In the rows, 128 means zero.
The rows of X fall into 4 groups, which share some directions, and each row is roughly a mix of its group's hidden directions.
X:
[[ 85 174 141 147 132  89 114 166 116 143 121]
 [146 150 123 146 142 172 149 121 168  76 126]
 [109 105 106 190 137 140 143 165 159 128 135]
 [ 95 107  84  91 159 108 146 107 133 129 161]
 [176 154 111 144 114 142 179 134 164 114 127]
 [140 150 128 121 119 172  74 152 162 103 118]
 [ 92 158 156 128 137  98 156 144  73 123 124]
 [147 103  85 100 108 139 109 119 147 156 176]
 [134 138  96 181 111  98  93 148 110 115 100]
 [151 156 136 152 122  77 152 100 148 159 155]
 [106 170 100 135 160 133 149 111 173 135 161]
 [167  87  82 150 131 132  84 112 133 125 123]
 [137 122 109 141 143  83 134  75 105  86 128]
 [ 98 144  51 130 151 135 135 137 134 142 117]
 [115  73 174 111 134 129 122 171 134 106 125]
 [178 100 157 163 145 145 139 114 112  95 149]
 [115 111  84 121 130 100 116 130 191 136 154]
 [114 112  68 120 142 162 113 139 172 110 124]
 [153  89 117 180 131 156 120 165 157 133 124]
 [117 192 114 115 121  78 141 108 145 121 126]
 [ 93 160 109 117 130 117  95 170 156 165 142]
 [139 145 125 184 111 120 101 170 152 121  97]
 [163 147 111 109 127 121 159 101 163  93  88]
 [ 85 113 131 124 138 158 184 132 138 140 166]
 [139 149 115 174 130 124  82 148 162 144  93]
 [120 118  97 188 134 122 118 144 177 107 132]
 [ 96 167 125 144 155 141  94 127 174 136  96]
 [106 109 185 150 127 143  90 104 103 115 106]
 [171 102 138 112 104 189 142 134 132 153 124]
 [168  89  84 140 141 119  87 101 134 131 141]
 [124 187 104 138 103 139 142 127 122 129  74]
 [141 172 119 138 104 143 145  85 109 116  80]
 [147 190 138 141 149 139  96 161 146 111 111]
 [103 143 120 157 109 114  83 148 172 146 159]
 [124 113 153 180 152 118 155 141  92  96 153]
 [114 115 181 168 121 148 161 152 110 100 119]
 [100 146  71 136 147  93 149 133 111 164 126]
 [134 119 112 118  95 169  76 109 122 167 118]
 [128 159 107 105 172  98  94 119 146 130 170]
 [120 128 166 130 142 181 139 160 139 137  81]
 [170 145  89  93 114 136 126  88 150 154 114]
 [124 145 179 164 111 126  90 111 101 111 101]
 [137 126 133 172 127 141 135 127 156 198 120]
 [ 81 154 165 148 128 101 133  87 111 103 123]
 [ 72 135 136 122 119  91 136 172  99 141 144]
 [172 139  93 158 121 100  77 136 144 122 139]
 [ 85 154 109 113 135  76 139 166 107 126 114]
 [ 68 131 128 112 113 105 119 152 107 134 176]
 [141 156 152 155 121 118 157 109  66 149 115]
 [146  87 149 143 129 150 116 189 139 116 156]
 [168 120 132 142 108 161 124 126  79 125  81]
 [106  89 120 116 161  87 162 169 133 140 139]
 [116 133 161 102 116 173 172 117 144 137 167]
 [135 139 113 142 146 149 151 128  60 146  93]
 [112 112 118 100 131 155 144 119 197 118 153]
 [ 86 141 156  97 149 114 109  90 123 161 157]
 [155 168 143 142 171 111 179 132 109 131 119]
 [142 136  70 141 150  77 130 103 118 107 134]
 [131 125 163 130 120 171 152 115  93 120  74]
 [140 135 154 107 110 149 177 158  79 138 113]
 [119 182 152 101  95 120  89 119  98 131 136]
 [ 86 174 168 148 128 130 135 149 165 127 112]
 [ 66 123 108 124 145 153 122 105 132 148 171]
 [137 163  95 127 144  78  96 140 150 160 142]
 [127 106 131 108 103 101  96 143 190 108 145]
 [152  94 126 159 116 123 141  94  80 167 129]
 [149 135 136 113 119 124 104 129  79 188 102]
 [ 97  92 115 114  88 173 130 138 100 100 120]
 [ 68 123 107 139 143 120 158 142 167 111 104]
 [192 160 117 144 152 147 149 117 154 134 110]
 [100 155 167 178 139 113  97 136 157 145 126]
 [154 169  98  77  96 127 123 118 132 144 101]
 [ 89 105 179 170 128 156 116 118 127 112 112]
 [ 90 145  80 111 100 150 106 100 154 143 110]
 [167 122 146 159 158 128 172  99  96 151 135]
 [113 112  84 114 158 154 110 113 153 174 152]
 [105 123  66  94  86 133 127 140 125 135 152]
 [136 123  83 127 100 145 113 122 152 182 161]
 [120  99  63 143 126 168 122 120 152 110 122]
 [137 107 170 123 120 158 122 139  70 109  99]
 [114 132 109 208 133 118 144 152 124 122 138]
 [ 87 133 143  90 122 152 118 149  84 165 115]
 [147 153 160 142 105 118  80 137  80 148 139]
 [146  77 117  99 169 155 101 111 118 154 127]
 [102  79 102 152 158 144 151 115 164 111 147]
 [147  66 133 118 143 175 127 109 103 121 114]
 [117 122 152  97 102 144 148  66  97 126 145]
 [157 161 123 137 170 124 153 104 155 170 151]
 [148 165 119 124 120  88 180 166 114 114 132]
 [111 158  89 156 116 116 174 119 116 161  99]
 [ 80  83 102 103 152 129 120 154 159 140 119]
 [ 93 139 137 126 132 113 108 155  93  79 168]
 [162 191 128 151 163 126 114 154 137 112 125]
 [ 98 102 102 109 101 130 104 109 137 167 175]
 [103 119  95  98 161 164 104 139 172 131 143]
 [138  94 153 142 131 145  73  92 128 121 164]
 [162 160 160  91 112 123 122  85 104 113 107]
 [ 96 182 106 116 101 123 107 143 168 106 123]
 [ 71 163 122 119 117 113 100 159 138 163 129]
 [163 161 119 135 148 157  90  97 148  89 130]
 [161 107 142 142 175 110 180 140 110 110 120]
 [103 162 141 150 142 143 116 132 118  65  98]
 [ 84  89 140 107  89 116 124 127 109 163 155]
 [107  58 140 126 144 128 129 114 139 124 173]
 [192 127 146 178 137 108 142 115 140 127 133]
 [138  95  86 142 150 139 152 112 170 114 167]
 [116 100 161 155  85 160 111 157 130 162 137]
 [138 123 176 105 132 183 148  99 138 149 111]
 [138 130 146 133 113 122 180 145  98 110  72]
 [111 129 177 100 113 178 163 131 133 145 145]
 [150 125 118 146 120 166 174 140 176 128 161]
 [140 127  95 147 114 176 124  83 138  90 112]
 [133 130 104 185 135 109 110  98 152  93 154]
 [161 183  89 108 105 139 129 115 115 103 109]
 [158 119 117 168 153 144 173  97  93 143 126]
 [105 125 124 170 113 112  75  82 139 118 134]
 [129 136  65 155 100 155 121 108 161 116 120]
 [117 109 108 142 133 146 127  93  86 186 141]
 [ 69 137 161  99 109 165 128 116 108 136 112]
 [128 152  99 128  69 141 157 149 101 140 100]
 [148 178 149 147 117 110 163 133 178 122 135]
 [118  67 133 149 158 133 108 121  80 139 127]
 [ 92  99 169 130 139 166 171 120 102 134 126]
 [ 89  88 151  99 146 151 121  84 136 119 152]
 [118  99  89 162 147 128 125 118 180 106 156]
 [142 114 106  65 146 129 161  92 145 115 119]
 [ 75 127 134  74 131 143 165 138 148 142 133]
 [103  79 126 116 121 111 159  73 117 148 126]
 [144 111 165 173 134 155 127 130 159 167 100]
 [122 160 160 112 142 130 161 177 162 153 143]
 [132  70 155 166 146 167 138 113 112 120 122]
 [122 119 103 132  98 152  88  81 111 118  88]
 [116  96 138 196 134 159 134 133 155 113 140]
 [133 126 153 184 127 118  84 103  92 114 139]
 [119 141 116 120 163  79 154 150  91 164 118]
 [147 132 104  97 155 109 112 133 169 165 169]
 [110 139  97 153 153  85  83 164 140 136 129]
 [158 120  88 159 145 119  89 169 146 139 106]
 [138 119 142 112 121 143 106 138  64 161  93]
 [113  88 177 121 128 108 125  95  95 123 162]
 [163 142 119 126  83 132 173 141  98 143  93]
 [157 178 153 141 105 122 154 127  76 135 126]
 [129 130 147 111 113 178 176 148 129 105  90]
 [ 88 126  97 142 107 112  89  93 105  96 110]
 [140 146  96 142  94 152 136 117 150 185 103]
 [120 147 169 130  94 129 182 101 122 102 147]
 [124 148  98 133 131 167 115  98 185 137 155]
 [154  82 115 114 148 136 129  71  99 108 124]
 [146  92 121 148 110 144 124 107  68 159 108]
 [100 143 150 138  94  98 148 142 115 125 188]
 [160 141 150 140  98 165  82 145 144 160 147]
 [ 64 128 108 134 104 114 132 141 136  79 139]]
In each list below, two rows fit none of the groups, and each other row fits one group, some only roughly. Which are they? Name them in the order they come.
    z627: [155 112 115 130 143 138 163 130  92 188 108]
    z751: [154 144 118 110 191  92 141 151 144 130 148]
    z587: [156 167 122 131 124 104  96  72 124 156 114]
    z179: [140  93 156  89 145 145 103 168 104 117  98]
    z974: [123 119 142  73 141 111 143 106 106 151 178]
    z885: [115 155 164 176 106 152 174 146 123 125 130]
    z706: [113 155 153 138 133 129  56 127 116 124  96]
    z636: [112 149 132 102 122 149 201 126 157 120 130]
    z895: [103 162 119 102 152  91 135 159 143 156  88]
    z299: [ 75  97 169 148 107 129 141 105 114 155 121]
    z77: [126 166 112 160 159 150  87 143 172 132 135]
 | z627, z706
    z606: [143 179  85 114 119 138 114 153 171 112 139]
    z421: [151 143 118 153 126 116 110 114 138 193 168]
    z149: [ 80 146 153 120 135 147 159 141 125  97  80]
    z284: [143 114 145 137  93  54 130 131 134 147 140]
    z676: [130 133 180 153 144 147 157  93  91 130 152]
    z698: [169 111 131  78 113 163 119 150 160 150 130]
    z441: [142 154 192 137 140 133 115 164 105 104 110]
    z350: [134 174  94 122 125 150 106 107 171 156 102]
    z474: [ 87 128  99  80 135 151 128 101 146 168 127]
    z168: [111 139 119 116 131 153 142 100 192  91 109]
    z410: [ 97 119 118 131 152 128  82 150 165 160 164]
 | z606, z474
    z219: [133 118 106 106 138  62 127 166 128 158 115]
    z2: [170  93 138 100 132 149  82 125 133 166 114]
    z392: [143 116 118  74 121 166 123 111 159 164 154]
    z496: [142 107 134 154 142 105 109 111 186  84 130]
    z874: [109 123 181 144 149 117 111  69 126 143 130]
    z252: [145  85 147 102 139 131 108  98  89  84 130]
    z62: [106 136 120 106 137 137 151 107 195  92 130]
    z728: [ 98 172 139 127 131 109 127 147 143 169  79]
    z662: [101 199 145 122 154 103 147 138 135 127 135]
    z590: [181 120 157 142 110 146 121  99 175 115 144]
    z618: [134 102 175 116 138 178 172 128 140 117 118]
 | z496, z252
    z948: [124 118 124 163 103 108 146 125  77  77 116]
    z118: [124 133 169 123 127  90 127 107  78 145 168]
    z337: [140 168 183 105 129 129 108 117 115 174 134]
    z997: [108  73 136 158 133 157 147 148 153 108  97]
    z859: [ 89 173 130 117 148 141 140 114 174 114 162]
    z431: [158 168 134 130 107 104 154 125  98 182 135]
    z216: [122  84 100 114 157 155 136 115 152  85  99]
    z499: [ 77 137 176 144 110 152 130 157 139 140 101]
    z400: [123 170 108 159 155 110  84 155 161 123 127]
    z241: [115 132 135 154 153  91 172  99 122 148 172]
    z646: [ 95 103 137  85 118 116 185 115 113 152 129]
    z142: [124 120 169 170 155 108 123 131 140 180 150]
 | z400, z646
    z417: [173 174 117  91 110 145  93 119 134 113 112]
    z475: [142 125 162 157 121 133 106  67 130  92 142]
    z477: [108 125 177 136 119 133 121 149  91  76 150]
    z19: [ 85 107 119 104 141 160 143 115 184 145 120]
    z586: [136 154 142  62 134 143 160 118 106 117 155]
    z214: [ 93 102  88 137  82 111 111 116 100 156 129]
    z397: [116 111 153 142 134 107 172 130 134  86 178]
    z368: [ 85 124 124 154 166 122 109 171 157 111 153]
    z276: [170 125 143 147 119 134 110 170  84 167 135]
    z23: [114 133 128 163 104 125  73 135  86 158 113]
    z197: [117 156 161 106 178 162 143 152 116  98 120]
 | z19, z586
    z794: [130 143 114 155 127 142  93 172 116  98  79]
    z879: [137 166 135 137 149 106 154  71  96 106 126]
    z987: [102 158 182 109 149 173 122 114 119 131 147]
    z466: [116 146 164 117 160 190 139 116 142 113 151]
    z977: [152 134 101  93 139  90  71 106 137 116 132]
    z702: [143 118 160 120 123 115 132  83 136 149 190]
    z934: [133  85 107 150 100 127  82 151  95 131 102]
    z324: [133 113  90 120 126 150 160 179 169 147 137]
    z969: [125  95 104 146 146 144 102  99 115  93  78]
    z134: [151 115 126 152 123 113 189 107 117 170 106]
    z939: [175 170 132 115 157 124 137  84 130 111 102]
    z642: [ 89 153 183 111 167 127 144 139 144 146 134]
 | z794, z934
    z920: [107 109 142 155 171 119  98 173 160 130 150]
    z443: [117 148 103 101 128  86  71 110 148 110 119]
    z542: [147 152 171 152 170 109 145 146 102 152 103]
    z68: [131 167 118 119 130  82  84 128 150 105 162]
    z528: [ 97  82 155 133 134 170 132 151 156 130  97]
    z238: [ 92 122 126  99 131 177  89 104 128 153 100]
    z331: [112 132 131 110  99 134  86 109 179 151 164]
    z286: [134  97 125 171 125 114 188 126  95 140 140]
    z583: [124  82  66  96 141 122 145 116 116 116 113]
    z341: [ 96 115 160 159 106  98 154 101 106 110 163]
    z877: [177 111 145 149 126 108 127 117 151 140 186]
    z188: [ 93 134  88 134 141 139 108 177 158 129 162]
    z757: [147  94  92 113 132 138 135  71 150 161 126]
    z896: [170 161 105  94  88 114 144 111  97 143 134]
 | z68, z583
    z841: [150 119  87 161 124 153 152 124 132  74 104]
    z893: [164 145 145 141 133  76 106 122 103 115  84]
    z465: [ 99 136 152 118 115 138 139 190 118 160  95]
    z812: [137 134 100  85 116 101 151 137 153 129 184]
    z631: [113 163 134 129 125  97  99  71 123  91 140]
    z15: [118 118 173 157  85 131 107 130  96 154  96]
    z49: [122 181 171 133 164 123 164 125 132 116 151]
    z88: [128  88 105 174 124 141 161 126 129 177 140]
    z594: [125 144 127 148  72 114 112 101 175 128 157]
    z51: [117 157 179 172  98 146 149 140 104 125 117]
    z945: [154 137 116  71 128 112 134  89 105 135 167]
    z290: [136  85 105 108 137 147 113 170 175 142 110]
 | z893, z15
    z135: [144  71 118 116 140 126 134 165  99 106  90]
    z626: [127  88 119 119 158 116 109 135  77 148  85]
    z810: [114 129 153 102 117 145 124 133  76  98  78]
    z409: [114 100 100 159 162 109 110 117 146  76 109]
    z792: [138 151 100  72 142 131  85 118 158 113 143]
    z235: [ 97 120 128 137 141 141  68 152 160 165 125]
    z740: [124 165 127  86 116 157  80 108 152 110 111]
    z223: [130  77 158 133 105 136 108  95 105 163 155]
    z56: [195 106  92 139 137 129 123 115 157 109 117]
    z550: [171 127 121 110  82 165 133 120 143 139  84]
    z961: [ 94 123  95 117 122 116 132 159 169  75 121]
    z186: [122 109  85 153 144 163 111  90  90 123 105]
    z803: [119 141 141 131 110  93 144  76 116 118 182]
 | z810, z186
    z882: [ 78 133 103 129 140 135 103 169 143  82 137]
    z715: [ 78 133 129 121 146 130 111 162  85 128  84]
    z638: [126 109  64 123  99 149 157 126 152 147 106]
    z177: [133 169 177 123 141 121 157 145 121  79 118]
    z468: [ 56 152 105 133 109 119 120  95 116 136 131]
    z121: [133 126  93 123 141 100 169 174 171 138 132]
    z774: [107 103  91 130  86 103 104 130 175 107 138]
    z261: [134 110 123 116 120 102 100  99  86  72 145]
    z936: [105 166 125 123 115  88  87 135  97 149 161]
    z770: [109 120 125  84 119 143 121 179 170 148 105]
 | z121, z261
    z971: [176 126  81  88 128 121 103 115 108 115 105]
    z422: [110 124 153 172 128 121  97 154 117 129  70]
    z33: [ 62 149 132 106 121 133  91 123 143 116  98]
    z480: [109 181  87  97 127 140 147 124 154  96 135]
    z55: [169 163 121 149 115 128 186 150 107 138 130]
    z489: [138  81 139 167 127 137 180 161 134 131 112]
    z669: [111 152 145 101 114 104  55 132 129 138 131]
    z81: [130 101 138 142 143 109  76  83 130  92 107]
    z699: [121 112 105 139 150 116  92  65 137 101 107]
    z386: [170  98 120  87 130 138  86 106 162 120 122]
    z190: [128  80 104 173 125 136 158  91 127 115 153]
 | z971, z480
    z911: [149 136 113 104  91 141 108 172 152 176 127]
    z348: [147 169 150 189 154 122 128 150 128 152 121]
    z771: [132  81 120 148 104 127 132 123 168  75 146]
    z229: [124  83 117 125 149 173 130 128 139  87  89]
    z97: [148  98 108 137 185  84 120 146 152 131 121]
    z927: [137 139 147 124 156  95 145 111 180 147 172]
    z31: [131 101 121 135 132 107  49 128 120 136 147]
    z349: [ 88 146 132 109 118 187  96 117  97 136 123]
    z601: [ 95  86 134 162 115 121 122 140  92 140  82]
    z449: [146 138 169 160 138 128 140  77  95 104 107]
 | z97, z601
    z41: [101  79 133 135 177 111 131 157 152 102 140]
    z435: [172 139 115 191 118 138 135 126 160 108 134]
    z269: [109 100 146  93 133 190 115 108 113 145 105]
    z87: [155 127 161 115 101 130 136  81 122  91 169]
    z393: [152 125 140 146 138 118 179 154  93  82 112]
    z591: [107 147 117  92 129 130 194 120 108 146 154]
    z891: [149 184 113 132  85 153 107 140 159 118 120]
    z325: [ 77 103 132 178 135 128 111 168 115 139 115]
    z597: [164  99 107 157 130  80 168 134 107 126 112]
    z580: [ 94  85  81 153 108 153 126 100 128 114 145]
    z312: [ 73 141 147 130 118 101 131 105 115 147 179]
    z818: [178  99 104 106 128 143  95 119 134 170 149]
    z889: [119  87 152 111 163 154 129 166  92 156 132]
 | z87, z891
    z925: [125 150 130 121 129 135 206 119 135 111  98]
    z872: [100 136 123 130  89 145 195 114 118 121 105]
    z856: [111 119 144 143 123 161 131  83 137 100  71]
    z309: [118  77 100  95 147 135 115  88  99 108 131]
    z169: [101 104 188 102 124 155 112 107 124 126  96]
    z46: [ 92 114 165 164 148 100 141 129  91 122 161]
    z869: [143 133 155 145 115 183 140 167 132 140  86]
    z469: [186 117 114 148 130 112  95 145  85 146 118]
    z202: [ 99 127 160  73 105 110 101 125  98 102 135]
    z282: [150 147 154 124 140 107 127 107 115 199 143]
    z534: [136 127  95  94 135  86 121 109  71 144 135]
    z69: [ 83 166 133 173 115 106 157 152 113 127 137]
    z389: [163 155 115  97 142 108  91 105 175 118 116]
 | z872, z389
    z672: [122  92 159 126 153  94 178 118 115 152 103]
    z342: [108 152 138 127 101  97 165 165  86 102 139]
    z104: [ 76  95 152 139 138 123 112 113 108  93 164]
    z952: [139 170 148 103 108 128 111 165 148 145  79]
    z39: [ 84 130 159 127 130 160 172 103 145  99 107]
    z127: [108 119  87 175 142 122 171 129 163 109 126]
    z101: [108 106  86 128 121  70 126  92 145 142 140]
    z178: [162 118 102 186 131 121 110 118 119 113 172]
    z248: [ 97 133 140 133 148 141 113 104  89 112  67]
    z665: [135 139 157 153 115 175 179 157 152 135 124]
    z376: [155 128 111 153 143  89 176 150 123  93 103]
    z398: [105 136  88  87 140 123 104  93 172 134 113]
    z690: [108 125  98 154 145 129 200 140 143 117 119]
    z304: [130 155 153 160 142 121  78 172 123 114 100]
 | z101, z304
    z270: [160 120  92 127 156 171 125 138 101 149  85]
    z953: [161 164 143 169 154 133 121 173 150 147 138]
    z552: [120  88 101 116 125 116  90 103 100 130 177]
    z762: [173 124 107 167 122 110 110 165  96 144 102]
    z207: [104 154 134 126  89  99  99 109 167 153 161]
    z745: [131 169 168  85 105 108 143 164 132 145 135]
    z576: [146 122 118 153 146  95 174 142  80 122  99]
    z294: [144 122 155 164 106 171 110 152 166 135 161]
    z988: [132 111  96 137 113 112  64 133 135  96  96]
    z78: [144  87 137 161 157 134 121 157 161 153 165]
    z822: [118 101 146 106 134 183 122 111 181 125 141]
    z79: [132 107  91 122 125 127  95 181 166 144 103]
    z256: [129  85 114 149 124 147 175 115 112  80 114]
    z230: [167 126 140 122 169 133 145 132  81 169 106]
    z438: [155 161 109 168 135 156 157  98 161 103 123]
 | z745, z988
